Each row is where one point has got to under a steady rotation. How many ticks took it there?
The counts run from 0 to 868.
[-16.8 -34.9   4.6   4.8  14.0   8.5 -56.3 -21.9  25.4  -8.7 -29.2  25.9
 -20.4  18.6  32.8  -4.3 -13.5  -1.1 -34.8  14.4 -21.1  10.0  18.3  27.3
  42.8  16.7 -10.9 -11.5 -32.2  23.0  -7.3  -2.5]
727
[-30.3  -1.6  11.2  25.9  61.6  -8.7  -7.6   7.7 -24.3  23.8 -16.8   1.1
  -8.3  36.2  25.9   2.2  22.8   7.6 -38.4  -8.5  -8.1   3.5  20.7 -27.2
  44.4   8.1 -37.0  -2.4   9.9  16.6   5.4  -2.2]
488
[-31.6 -25.3   0.1  14.8  42.6 -12.2 -10.9   3.0  10.3  25.4 -13.5  36.0
   2.2  44.0   6.6  36.7   6.2  -7.3 -37.7  10.1  11.3  33.5  19.5 -15.1
  51.9 -11.7 -11.7 -14.6 -12.0 -12.5   6.4  -4.1]
227
[-45.3 -19.6  20.3  -9.5  27.9  20.2 -24.2 -19.7  27.0  -4.8 -37.1  13.8
  -3.9  14.0  27.5  -5.2 -24.3  -9.1 -25.0  19.7 -13.4  35.7  -3.4   6.0
  53.2  12.6 -27.1  -9.0 -17.5  22.1  17.2  15.3]
594
[-40.0 -45.3  -0.4 -11.0  62.9   7.3 -19.9  -2.3   5.7   0.7 -15.7 -10.3
  -1.1  28.5  35.4  22.1   5.5  21.8 -29.1   6.6 -25.9  11.9  -0.6  -0.9
  39.1  -7.5  -8.0 -25.6  -7.6 -18.6  10.7  26.9]
583
[-34.3  -6.0  16.9   4.7  21.6   1.6 -48.9  33.4 -43.3  25.3 -25.1   6.2
  -8.4  32.2  -7.5 -10.3  34.1   7.1 -32.9  16.4   5.0  34.5  37.3   0.7
  -0.8   2.9  -3.9   3.7   3.2  33.0 -11.3 -24.3]
119
[-40.3  -9.2  38.2   7.3  12.4   2.5 -38.7  16.2 -17.1   8.1 -41.8   4.6
  -5.1  26.6  12.0 -33.4  15.6 -12.5 -45.1  27.1  11.5  41.5  27.6  15.0
  17.3  -1.0 -18.8   7.0  -9.9  30.6  11.2   1.0]
633
[-28.1 -18.9   5.0   7.4  16.9  -6.2 -55.0 -17.7  -5.2   1.7  -2.3  16.1
   5.2   2.6  -1.0  20.7  16.1 -12.1 -29.2  16.3  -3.7  27.2  21.0   1.3
  66.9  37.5 -35.2 -16.9  -1.3  21.5  -5.9 -17.2]
755
[-33.5 -35.5 -23.6   1.7  51.7  -0.4 -40.3  12.8  -6.7   3.2   8.5 -11.5
 -15.4  35.9  31.4   6.0  -0.4  33.3 -25.3  -2.9 -55.8  -1.5   2.9  -4.6
  12.7 -13.4 -10.8 -23.7   0.9  -9.6 -18.7  -8.4]
709
[-34.4 -33.9  -0.6  -6.2  16.1   2.6 -50.1  13.3 -13.5  -4.5 -26.0  29.4
 -17.3  26.2  21.3   8.3  12.0  32.8 -52.4  14.5 -20.0  16.0  22.4  19.7
 -13.3 -24.6  16.3  -4.6 -18.1 -22.2 -20.1 -19.2]
542
[-54.0 -16.7  29.3 -10.7  16.5  10.7 -35.9 -17.9 -26.4 -20.7 -27.1  22.3
   3.7 -20.3  17.3  20.1  19.8  16.2 -52.6  18.7 -10.7  15.5   6.7   7.5
  34.7  18.3 -25.7   1.9   9.0 -13.1   0.5  -4.0]
398
[-49.7  18.3  -5.9   0.9  21.5 -18.0  -5.2  -2.9 -16.0   0.7  -8.0  20.7
  -3.8  32.2  11.0  -5.1  19.3  13.4 -55.4   0.8  -3.0  43.8  10.0 -38.3
   9.0   4.1 -50.2 -25.3   7.2 -22.8  -5.1 -22.1]
650
[-35.2  10.2  -8.5 -13.1  22.6  18.8 -14.9 -29.0   7.2  -6.6 -33.8  44.1
 -27.9  16.1  36.3  13.2  -5.6  36.5 -44.4 -11.9 -21.7  15.7  11.6 -14.2
   9.7  18.4 -23.8 -15.1 -14.4  -5.1 -13.7 -26.9]
687
[-38.5   5.0   5.9  -3.0  15.9  11.3 -29.3 -13.5  21.5  -4.0 -25.0  -1.4
 -14.2  27.0  24.0 -38.6 -20.6  -6.6 -26.6   9.5 -21.4  43.3  -0.6  -2.8
  34.0  20.4 -47.5 -18.4 -15.5  37.0   3.0   0.8]
466
[-50.8 -28.1  14.6 -21.1  13.6  29.8 -42.1 -18.3  26.3 -15.8 -32.1  17.4
 -11.6   4.0  27.9  -7.9 -33.2   8.2 -27.8  21.3 -30.2  34.5  -7.6  19.2
  26.6   0.9 -10.2  -5.0 -21.8  10.1  -0.4   2.3]
47
[-47.7 -26.7   3.1 -11.4  21.3  26.9 -62.7  18.9 -23.2  10.4  -8.6  17.2
 -11.6   2.1  -3.1  14.3  -1.9  26.6 -18.9  17.3 -36.2  22.6   9.7  13.2
  -0.7  -4.9  15.8   9.1   5.8  18.2 -26.3 -37.4]
21
[-17.2 -52.0  -1.9  12.3  31.4 -17.4 -52.5  16.4   4.3  17.6  -8.3  12.0
  -4.7  45.8   8.3  13.4  13.6  -6.7 -33.1  21.5  -1.4  24.5  30.0  20.4
  37.7 -14.4   8.9 -15.5 -24.7   3.0  -2.0   1.7]
219
[-55.2   2.9   1.2   0.6   9.2   1.8 -19.6 -24.4  -3.8 -19.3 -11.8  43.1
 -10.4  -0.2  24.5   9.8  -6.0  22.7 -59.2   5.9 -25.5  21.2  -0.8 -18.4
  17.7   1.8 -41.6  -7.0   6.4 -29.1 -15.8 -31.4]
7
[-38.0  -8.9  -8.1   9.7  62.9  11.3  -1.8  12.0  14.5  23.9 -23.6  12.0
 -23.9  53.9  36.5  -6.5 -21.7  21.3 -27.3 -10.2 -30.5  17.1   2.4 -23.2
  13.3 -24.3 -14.0  -9.5 -10.6   7.4  -0.1  -4.1]
322
[-37.9   2.1 -13.2 -12.5   4.2  18.4 -54.3  15.3 -14.1   6.9 -13.1  24.1
 -26.7  24.7   2.1 -12.5  -2.1  27.7 -30.5   6.4 -29.0  37.5  18.1  -0.3
 -23.7  -0.8  -1.5  -6.4  -6.1  21.0 -29.5 -48.5]
150
[-27.2 -34.7  -6.3  -3.5  17.0  11.9 -51.2  -1.4  20.6  -7.0 -27.3  16.8
 -26.7  30.1  35.9 -20.8 -27.4  16.9 -35.8  14.6 -39.6  16.1  10.7  28.0
   1.6 -14.8   4.1  -8.1 -29.9  10.0 -14.6 -10.2]
182
[-40.8 -31.9 -21.8 -11.8  50.8  -4.1 -29.2   2.5   7.3   2.2  11.8 -19.7
   2.8  36.2  16.8  15.7   6.8   9.7 -14.9   6.6 -32.7  29.9  -4.2 -14.9
  42.0   6.4 -28.0 -40.2   0.2 -10.0   0.6  11.6]
65
[-24.8 -28.0   6.6   8.6  27.5  17.0 -60.1 -12.4   3.2   8.8  -8.8  13.5
  -8.0   4.7  10.1  17.3  -6.2  -3.6 -16.0  12.0 -27.9   9.9  14.5  11.2
  65.4  32.6 -20.8  -4.8  -3.7  45.0  -9.4 -16.2]
207
[-60.2 -12.6  -4.7  -9.8  33.3  16.0 -11.6 -18.6   8.2 -13.2 -14.7  32.0
  -6.6   4.7  28.9  23.6 -18.4  28.4 -44.1   5.4 -34.5  20.0 -13.4 -18.3
  20.8 -11.5 -26.0 -10.6   1.8 -35.3  -6.6 -14.5]
554
[-54.9  -0.1  -3.3  25.0  35.0 -18.7 -15.8  21.7 -23.9  12.6   7.4  20.3
  -6.3  32.8   6.9  -2.0   2.5  10.0 -49.0   6.7 -24.1  22.9   9.1 -29.6
   6.0 -27.5 -28.2  -0.9  20.4 -15.0 -16.2 -33.2]
516
[-34.4 -13.1  -6.6 -16.9  52.2   2.4  -0.6  -7.5  19.6   2.8 -28.0  -1.3
 -13.4  51.2  38.9  -1.9   1.9  17.3 -32.4  -7.1 -12.4  29.7   4.4 -18.7
  27.0   2.6 -28.6 -38.7 -21.1  -8.8  11.9  23.6]
455
[-48.2 -37.6   3.1 -12.3  61.6  20.2 -30.4  16.8 -21.5  13.4 -14.5  11.9
  -7.9  15.4  15.8  39.6   6.9  36.0 -26.2   1.1 -31.7   6.7   5.7  -3.1
  12.9 -19.0  13.9  -1.3   8.1 -12.5  -6.4  -8.2]
30
[-44.3   1.2 -27.9 -30.3  27.6  12.6 -27.5  19.2 -11.4  15.1 -10.8   7.8
 -14.5  45.5   0.5   4.4  13.5  32.9 -22.7  -1.7 -20.8  52.1  11.2 -23.2
 -20.8  -6.2  -6.3 -31.7  -3.1  -9.4 -12.3 -23.8]
287
[-27.5 -28.7   0.9 -33.1  35.8  29.6 -55.5  15.8  -5.5  17.4 -30.6  -9.4
 -15.4  34.6   8.0   3.1  14.4  21.4  -7.4   7.7 -14.2  36.8  18.0  17.1
   6.4  12.3  15.6 -19.9 -20.5  30.6  -5.6   0.3]
442
[-52.0 -42.3   2.4 -12.2  48.0  11.5 -39.4  19.2 -23.9   0.4  -8.8  -3.5
  -4.9  15.4  19.7  19.8   8.2  36.2 -31.0  10.0 -41.7   8.8   2.7   4.4
   1.5 -23.7   8.9  -5.2   8.3 -20.9 -11.3  -4.7]
28
[-57.0  -3.2  -0.4 -15.6  33.3  31.9 -17.2 -21.2  11.3   0.1 -17.5  42.2
 -10.2  -2.2  17.2  34.3 -27.2  25.7 -28.1   3.5 -30.9  23.3 -10.8 -20.3
  30.8   3.5 -17.5  -1.3   4.3  -3.6  -5.8 -26.0]
557
